First come named moves, each a turn or a mirror, each shown by rows before and after it. For each pair of rows after them, which moves, in which order, take the first row to the second? The first pair is done for you.
Q_929 (before => after):
[ -1   7 -20  29 -18   4 -26 -30  38  24 -12  22 -29  -8] => [-13   2 -11  45  -3  15 -33  -6  35   9 -31  18 -16   9]
[-35  10  -5  73  23  66  23  10   9 -34 -63  52 -28  68] => [ 13  27 -35  14 -36  19  58 -85  19  15   4  73 -69   7]
[  1 -15  24  31 -44  55  20 -15 -19 -42 -35  -7 -55  41] => [ 14 -17  17   9 -61  38  29 -42 -12 -29 -15   0 -70  18]
Q_119 (before => after):
[-18 -22   0  52  20  31 -16  41  -7 -48 -78  23  17  78] => [ 32  -7 -80  25 -40 -26  15 -20  58  35  -7  75 -38  27]
[  8   1  14   4  -1  15 -11   7  -6  -7   5 -19 -10  -3] => [ 11   4   8  14  -1  16  -6   9   2  -1   0 -10 -18   1]
[ 28  19 -42  20 -23 -12 -24 -21  40  34   9  57 -41 -31] => [ 17   7  25 -52 -15 -40 -41 -24 -24   7  24 -26   1 -62]
[  4 -10 -21 -41  26  -3 -22  20  15  45   1  14  -4  17] => [  0 -11  -4 -50  32  -4 -29  21   1  34   0  -5   2  12]
Q_212 (before => after):
[  3  44 -74  19 -16  23 -36  21  38  24  -9  53 -34   4] => [ 23  45 -47 -45 -49 -13 -29 -36   6  31  29  15 -33 -43]
[-26   3 -33 -13 -23 -45  23  -3  31  49 -11  -4 -10   9] => [-30   4 -35 -13 -16 -44  18  11  35  49 -15  -7  -3   9]
[-11   6  32 -16 -24 -18  -3 -18  -9   2  24  -2   4 -18] => [-27  -8  24  10   1  -9 -16  39  13  -3   3  -2  21   0]
Pairs:
(two moves a pair)
[ 11  -2  14  33 -22  60  12 -12  20   9  32  14 -39  25] => [-11  -8  44  27   6  59  -8  27  -4 -14  22 -31  -2  28] | Q_119 then Q_929
[ -7  21 -21  40  41 -13 -12  56  23   3 -26  -8 -19   0] => [ -6  39  -5  50  26  20   7   7  -7 -13 -45  11 -42  12] | Q_212 then Q_929
[  8  15  22 -14 -30  12  10 -76 -44  -5  -9   6 -28   1] => [  2  17 -13  33 -18  38  19 -44  -1   2 -29  50 -42  24] | Q_929 then Q_119
[ -9  14  -1  30   4  21   6  14  -3 -14 -15  15 -21   6] => [-14   0  14  -2  10  -9 -10  30 -10 -13   4 -24   6 -17] | Q_212 then Q_212
[ -1 -29 -58  59   3  -1  22  62  82  25  22  35  -6  32] => [ 13 -40  -4 -48 -18 -73  10  15  21  31  81 -49  21 -48] | Q_929 then Q_119
[  0  30   4  26 -19  45  30 -36 -34 -10 -35  46 -36  37] => [-30 -11  17   9  32   7 -25  79 -14 -24 -28 -25  36  20] | Q_212 then Q_212
[ -8 -29  15  10   9   8 -32  56 -11  29 -31  -6  22  -1] => [  3 -30 -13   3  -4 -10 -26  51  18  56  -8   7   2 -14] | Q_929 then Q_212
[-22 -11 -49  57  22   6  -9  65  34 -19 -29  10  -7  20] => [-10 -19  -6 -38   7 -58 -21  29  -5  -8  26 -66  15 -54] | Q_119 then Q_119
[-11  -4   5  19  -7 -44 -34  46  31   7  32  -5   4 -29] => [ -5  17 -10  62 -16   3 -10  10  26  -2   1  48 -31  10] | Q_119 then Q_212
[  7  -8  -5  -7 -16 -12   7 -27   8   8   6  15   2 -14] => [  0  -2   8   6 -12  11   9 -27  -9  -7 -11  16   2   3] | Q_929 then Q_212
[ -8  12 -24  54   5  65   6 -12  18 -11 -41  68 -32  52] => [-26 -31  24 -36  39 -16 -53  68   5 -13   8 -51  54  -6] | Q_212 then Q_212
[-14   1 -14  35  17  -1   3  31   6  -7   4  -8   4  -2] => [  0   8  -1  -5  -2 -23  10  -4 -16   1  23 -24   2 -34] | Q_212 then Q_212
[ -2   2  15 -13 -13   8  14 -48 -32  -4 -16  -7   2   3] => [ -3 -12  12 -35  -7 -20  -2 -19 -19  10   8 -26  19 -20] | Q_212 then Q_929
[  8   8   4 -48 -38 -26  24 -48 -11  27  25  -6 -12 -38] => [-23  15  -3  41   0  51  15   4   2 -13 -47  31 -11  37] | Q_119 then Q_119
[ 19  18  25 -74 -48 -27  11 -93 -53  10  28 -23 -27 -45] => [-10  22 -15  62  -8  72  19 -28  -8 -22 -59  67 -47  63] | Q_119 then Q_119
[-14  -6  16  10  -3  25 -29   9  31 -12 -11  23  -4 -27] => [ -8   1  28 -12 -16  18 -23 -24   9 -14  -8  14  -5 -39] | Q_212 then Q_119
[ 14  -2  -7   5 -29  10   9 -45 -16   6   2   0 -15   2] => [ -9 -18  10  -2   1  -1 -16  13 -19 -11  -8 -40  25   2] | Q_119 then Q_212
[  4 -26  35  -1   9  -5 -15 -33  -6 -49 -19  -1 -23  27] => [ -4 -30  33   2  17  -3 -17 -11   0 -51 -20  -6 -14  30] | Q_212 then Q_212
[ -4  16  26 -20 -26 -10  14 -51 -21 -11 -11  20  -8  11] => [-21  -2  44 -29   2 -18  -6  -3 -24 -24 -15 -17  29  13] | Q_119 then Q_212
[ -8 -22  43 -39  19  -2 -10   4 -41 -20  -2 -38  18  -8] => [  9   1  24 -16 -10  25  26 -57 -38 -10  -6  17 -29   7] | Q_119 then Q_212
